In the rows, 128 means zero.
Rotation paths and how fast each direction turns (degrees per step):
Each turn is a multiple of 5 degrees from 10 to 175, or 0.
Each row of a path follows its step; steps can be skipped.
Path 1:
step 0: [130 132 122 125 135 132 129 137 131 134 133 130 122 123 132 123 124 125
 133 127 121 129 127 123 122 134 121 136 122 128 125 128 139 129 126 125
 124 110 134 126 119 127 124 131 130 134 123 134 125 136 134 136 120 120
 140 126 137 122 135 141 134 120 128 122 135]
step 1: [126 133 129 122 125 133 129 131 127 119 132 134 125 132 134 137 122 129
 128 121 132 127 138 136 132 133 111 119 129 122 131 119 136 125 120 127
 123 123 126 123 125 132 131 132 127 132 130 127 134 120 136 130 132 129
 124 125 134 145 134 137 141 125 125 126 132]
step 2: [124 124 128 123 132 127 123 127 129 127 122 120 127 118 131 125 128 121
 122 138 139 136 125 124 132 130 120 122 131 132 135 124 133 127 123 136
 127 125 137 138 127 121 131 134 131 132 123 131 135 120 123 126 124 143
 128 128 147 129 132 123 130 116 122 130 134]
step 3: [131 129 120 131 126 133 126 123 127 130 124 126 128 120 135 126 133 123
 139 115 127 131 122 124 133 132 128 134 132 133 133 131 136 132 131 131
 124 114 124 131 131 128 135 127 119 138 130 142 127 127 130 134 126 130
 136 112 136 122 132 139 127 126 124 124 139]
step 4: [127 131 128 132 133 129 123 122 127 122 122 137 122 126 125 122 127 135
 129 120 128 132 141 141 127 126 124 121 121 122 123 122 131 126 118 124
 121 119 134 130 127 132 125 127 116 129 123 131 137 118 131 138 119 128
 130 130 131 136 130 143 130 118 133 131 135]
step 5: [127 121 128 126 138 124 135 131 126 125 125 129 123 124 128 131 124 115
 122 129 120 131 134 127 136 133 115 123 132 140 129 119 136 129 116 128
 119 124 130 134 138 118 121 126 129 125 127 135 136 131 123 125 123 128
 124 132 139 126 135 127 138 119 120 126 127]
step 6: [128 129 129 120 129 134 131 131 131 135 124 128 131 118 130 130 127 121
 124 122 135 124 128 132 136 127 112 134 133 130 128 137 136 119 121 138
 127 122 115 135 132 131 138 129 124 123 129 130 131 128 135 137 127 130
 142 116 134 127 135 130 121 122 124 124 134]
step 7: [121 128 123 123 127 125 119 132 123 125 125 130 111 132 132 121 130 135
 129 119 137 134 130 127 123 130 123 127 119 116 123 131 129 129 127 133
 123 126 133 130 124 129 124 133 125 117 123 134 128 128 133 136 118 126
 126 117 140 125 128 137 134 120 120 123 140]
step 8: [134 128 131 132 134 135 133 124 127 122 134 135 125 119 125 140 128 130
 132 124 129 133 138 128 121 128 118 124 137 134 132 131 128 130 123 123
 116 124 131 129 128 119 123 136 128 134 127 142 138 123 128 125 125 120
 123 118 141 133 130 128 138 121 120 127 126]
step 9: [125 131 139 127 141 137 130 125 127 128 121 128 126 122 124 131 137 124
 129 136 132 122 121 129 137 123 115 126 122 130 132 122 141 121 126 138
 126 118 122 125 121 120 129 130 129 131 126 131 139 126 126 135 125 132
 139 126 138 129 132 134 126 124 135 127 133]
Directions:
[126 129 129 129 127 127 127 130 126 126 128 129 128 128 128 128 128 129
 128 129 128 127 130 128 125 129 129 124 129 127 126 127 127 127 128 125
 130 129 126 128 129 130 128 125 128 127 126 129 126 127 127 127 127 130
 126 127 129 129 130 130 129 127 128 126 128] -> 115
Path 2:
step 0: [129 124 133 129 134 132 121 125 132 127 134 128 129 132 116 124 128 125
 129 129 134 122 124 127 130 126 123 127 122 137 124 129 133 126 121 128
 135 127 130 123 130 132 126 128 131 128 130 113 133 121 117 129 128 134
 124 115 142 135 132 134 118 122 127 133 131]
step 1: [127 122 129 126 137 129 129 127 128 120 132 128 134 128 121 124 127 125
 124 130 130 118 122 121 129 133 122 129 130 135 130 122 141 129 128 125
 129 131 122 130 129 120 120 125 133 131 125 127 129 120 119 133 125 117
 130 112 127 120 121 118 127 127 120 131 132]
step 2: [124 124 132 117 126 130 115 129 129 123 132 121 128 125 126 125 116 120
 125 126 127 121 124 113 133 133 128 135 125 127 128 127 133 125 124 125
 135 135 128 131 118 129 125 124 133 128 122 129 124 119 127 125 122 132
 125 129 128 121 125 134 132 142 122 131 131]
step 3: [128 136 138 118 128 126 126 130 130 121 126 126 127 125 120 127 119 126
 134 125 129 123 126 128 131 128 128 128 127 119 120 126 135 137 135 132
 135 126 130 128 122 135 133 118 125 117 118 127 127 132 115 120 127 130
 120 122 130 128 124 127 133 124 119 131 128]
step 4: [134 139 132 121 133 126 123 121 124 129 135 129 131 122 128 126 132 127
 137 130 136 123 134 121 127 121 131 124 130 133 129 126 130 130 135 133
 128 133 132 120 126 130 122 114 136 128 121 137 127 133 120 124 129 123
 124 119 140 129 129 130 128 133 127 125 136]
step 5: [124 132 130 125 140 137 126 122 123 136 133 120 129 131 129 119 126 122
 132 124 129 125 130 137 129 123 130 136 134 131 130 128 132 126 126 131
 121 128 126 123 118 136 123 123 121 121 128 130 129 125 126 126 127 131
 136 114 131 119 126 136 132 128 123 126 139]
step 6: [124 131 127 130 142 125 129 126 126 126 127 123 141 126 124 120 122 131
 126 119 123 132 125 124 124 138 133 126 136 135 121 132 131 120 130 123
 127 127 130 126 116 128 122 126 136 115 132 130 127 134 124 127 117 130
 130 126 134 127 127 132 132 125 123 131 128]
step 8: [126 125 130 131 135 129 120 126 119 119 120 133 122 138 122 123 132 129
 121 131 140 117 130 130 128 124 138 127 131 133 126 123 128 130 128 119
 120 132 124 124 126 129 123 126 123 123 126 126 125 128 118 132 120 132
 115 122 137 130 127 131 125 127 122 130 128]
step 9: [131 125 127 135 132 137 126 127 124 122 136 130 128 121 121 124 125 119
 124 125 130 124 127 129 126 141 130 128 125 128 129 126 136 127 127 129
 128 128 122 121 132 131 117 125 127 132 121 132 122 133 118 146 122 135
 123 122 137 121 127 128 131 133 133 129 129]
step 10: [127 120 121 119 127 132 128 133 123 127 138 133 124 126 126 119 118 123
 135 115 124 123 127 124 131 129 115 129 126 133 132 130 126 130 121 125
 128 130 127 121 124 131 123 124 125 116 129 124 120 126 118 136 128 121
 119 129 132 127 126 129 133 131 121 127 128]
Directions:
[127 127 128 130 124 127 128 127 127 128 129 130 128 126 129 129 126 127
 131 130 126 127 128 127 128 129 129 127 128 130 129 128 129 126 129 129
 128 130 127 129 127 127 126 126 128 129 130 129 128 130 129 128 128 127
 129 125 129 128 128 126 128 129 129 125 126] -> 135
Path 3:
step 1: [128 122 122 128 144 123 117 134 114 133 126 125 121 121 130 127 132 123
 128 132 134 125 131 129 142 132 126 129 139 116 124 123 126 127 126 131
 129 125 132 124 123 136 126 135 118 126 131 127 131 134 132 133 125 132
 125 130 134 129 132 133 130 129 123 121 122]
step 2: [132 133 127 128 129 116 117 130 122 132 126 125 137 129 133 123 117 129
 127 126 128 131 126 130 122 137 125 135 135 131 117 131 129 123 127 142
 128 124 128 132 132 133 134 129 123 132 117 138 138 124 119 125 126 126
 128 135 128 120 136 132 132 134 132 129 120]
step 3: [141 129 131 129 144 127 129 134 134 125 122 123 119 122 122 123 123 131
 128 121 121 128 121 132 138 132 121 125 135 126 119 123 120 119 115 129
 126 140 121 131 123 124 128 125 123 127 134 134 127 128 129 125 124 128
 128 136 131 124 132 128 123 129 126 133 126]
step 4: [128 127 129 127 134 129 121 132 117 129 135 122 136 129 130 121 122 127
 116 126 127 120 125 124 131 129 123 128 128 116 122 131 134 124 122 137
 131 124 125 117 123 128 136 125 127 122 135 125 131 122 135 113 122 133
 118 133 124 121 130 132 134 127 125 122 124]
step 5: [137 139 124 136 131 121 122 127 126 125 130 132 122 125 136 121 126 131
 121 128 133 136 129 122 144 134 122 131 127 124 125 130 125 124 123 134
 134 125 131 136 128 130 126 131 132 127 129 131 136 123 121 122 128 130
 134 128 117 115 139 121 122 127 126 134 130]
step 6: [128 128 116 127 145 134 134 135 118 134 132 129 116 131 129 122 132 117
 124 129 126 131 123 130 135 129 126 126 127 128 117 132 120 120 120 129
 130 122 122 131 119 137 124 130 126 121 128 135 130 128 126 123 127 126
 126 131 135 128 130 129 131 128 129 115 126]
step 7: [126 122 126 136 134 129 119 131 129 138 127 129 135 121 135 123 127 127
 122 131 129 127 121 123 127 131 126 139 132 121 119 122 122 131 128 144
 138 122 130 123 129 123 132 128 121 130 125 137 125 124 122 129 130 136
 125 140 130 120 137 128 126 127 134 124 133]
step 8: [134 128 130 124 137 125 135 135 126 134 127 135 125 132 115 120 129 132
 127 135 126 134 119 122 132 132 121 135 134 133 121 129 120 118 120 126
 127 136 127 131 133 131 136 136 124 132 127 129 137 126 133 125 125 131
 126 131 120 121 143 132 122 132 130 131 123]
step 9: [129 122 117 120 136 122 129 137 125 126 122 122 136 129 133 116 128 117
 114 121 127 124 123 126 135 138 128 126 133 121 133 126 121 120 122 133
 132 126 122 124 129 129 142 125 130 124 135 129 129 131 130 123 126 128
 122 131 130 126 129 120 130 127 133 125 133]
step 10: [129 135 127 131 127 126 128 132 121 133 131 131 127 136 131 118 121 131
 124 121 122 125 126 121 137 130 122 130 133 130 123 124 126 127 127 136
 131 120 128 129 132 133 128 125 131 127 124 130 125 105 133 125 135 137
 132 131 126 120 142 124 124 117 123 134 131]
Directions:
[129 129 128 127 127 128 127 130 130 127 125 127 130 129 127 126 129 129
 127 128 128 129 127 129 127 130 127 126 129 127 129 127 128 127 128 128
 124 128 127 126 129 126 129 126 129 128 127 128 129 126 129 128 127 130
 129 127 131 130 129 129 126 129 129 129 124] -> 60
